In the rows, zero is written as 128.
Rotation paths and how fast each direction turns (degrees per step):
Each turn is a multiple of 5 degrees from 10 to 175, or 0.
Each row of a path follows its step; steps can be skipped.

step 0: [131 127 135 130 118 130 124 132 135 131 128 129 128 132 128 129 124 116
 127 119 140 130 131 122 137 122 136 130 126 130 128]
step 1: [122 120 125 135 129 126 121 125 131 119 127 133 121 139 128 138 130 120
 135 124 126 135 132 129 124 127 123 125 127 131 123]
step 2: [130 127 125 133 128 129 121 130 140 121 133 131 131 132 135 125 125 129
 126 119 137 116 125 124 135 121 123 125 131 128 127]
step 3: [128 117 124 131 128 119 120 123 129 113 124 128 123 133 129 123 130 127
 131 140 123 128 123 126 128 125 127 129 131 123 130]
step 4: [135 125 123 128 134 129 127 140 127 118 130 129 137 122 130 121 127 129
 115 130 126 123 129 127 130 125 122 125 134 129 122]
step 5: [136 122 134 121 125 125 127 131 129 122 119 124 130 132 122 121 127 128
 129 139 126 135 131 124 137 134 133 136 134 127 130]
step 6: [129 124 130 121 136 129 129 137 123 127 129 135 131 131 121 125 125 122
 119 123 128 130 137 132 121 134 130 129 130 136 117]
step 7: [130 124 131 121 129 134 128 123 135 127 120 130 128 132 128 130 123 134
 135 119 132 125 133 127 138 138 133 137 129 136 131]
step 8: [121 120 123 129 138 127 124 122 126 130 133 137 121 132 122 125 124 128
 129 126 134 123 126 136 122 134 139 125 129 130 123]
step 9: [131 121 121 134 128 132 133 119 128 125 122 135 129 117 135 132 128 134
 127 124 133 116 127 133 137 131 127 130 128 132 133]
Speeds:
[128 126 125 130 131 128 130 131 132 129 129 126 128 128 126 128 129 128
 127 128 130 130 126 131 122 127 128 129 130 129 126]  160

step 0: [123 132 126 131 135 135 119 119 114 130 131 129 134 120 133 134 127 128
 122 126 130 118 121 125 128 120 125 130 127 134 125]
step 1: [133 135 135 124 111 122 129 128 125 120 130 128 127 131 128 131 133 124
 135 128 125 128 116 128 129 139 126 123 133 135 129]
step 2: [126 133 132 135 130 128 129 125 138 140 130 125 132 128 134 121 119 126
 136 133 116 136 133 121 132 126 123 131 128 124 131]
step 3: [134 129 129 133 134 130 121 122 125 130 118 130 126 126 139 132 128 121
 122 124 137 127 124 128 113 124 126 131 120 136 127]
step 4: [127 122 128 131 120 129 131 139 122 122 129 130 127 137 129 132 139 120
 141 130 124 134 126 135 127 128 125 122 134 134 126]
step 5: [127 129 128 131 134 141 125 128 137 131 128 122 131 120 126 119 124 129
 136 125 127 139 136 130 136 136 129 137 126 130 133]
step 6: [138 125 118 120 140 123 123 126 124 130 130 124 125 123 132 125 134 125
 128 126 128 117 125 131 116 126 128 132 121 131 126]
step 7: [131 128 128 128 120 134 136 132 133 114 131 129 135 140 123 131 135 120
 133 131 127 127 123 134 128 127 127 128 125 116 126]
step 8: [129 131 125 129 129 140 131 131 132 129 138 126 130 125 135 121 117 139
 130 123 130 129 134 125 139 120 131 129 123 134 132]
step 9: [138 125 132 116 129 122 130 132 128 135 121 126 126 123 124 124 128 126
 127 130 141 117 119 125 125 130 129 126 122 134 122]
Speeds:
[129 127 128 127 134 128 125 126 128 131 127 130 126 130 127 129 125 127
 127 131 129 126 125 129 130 128 128 128 125 130 127]  120
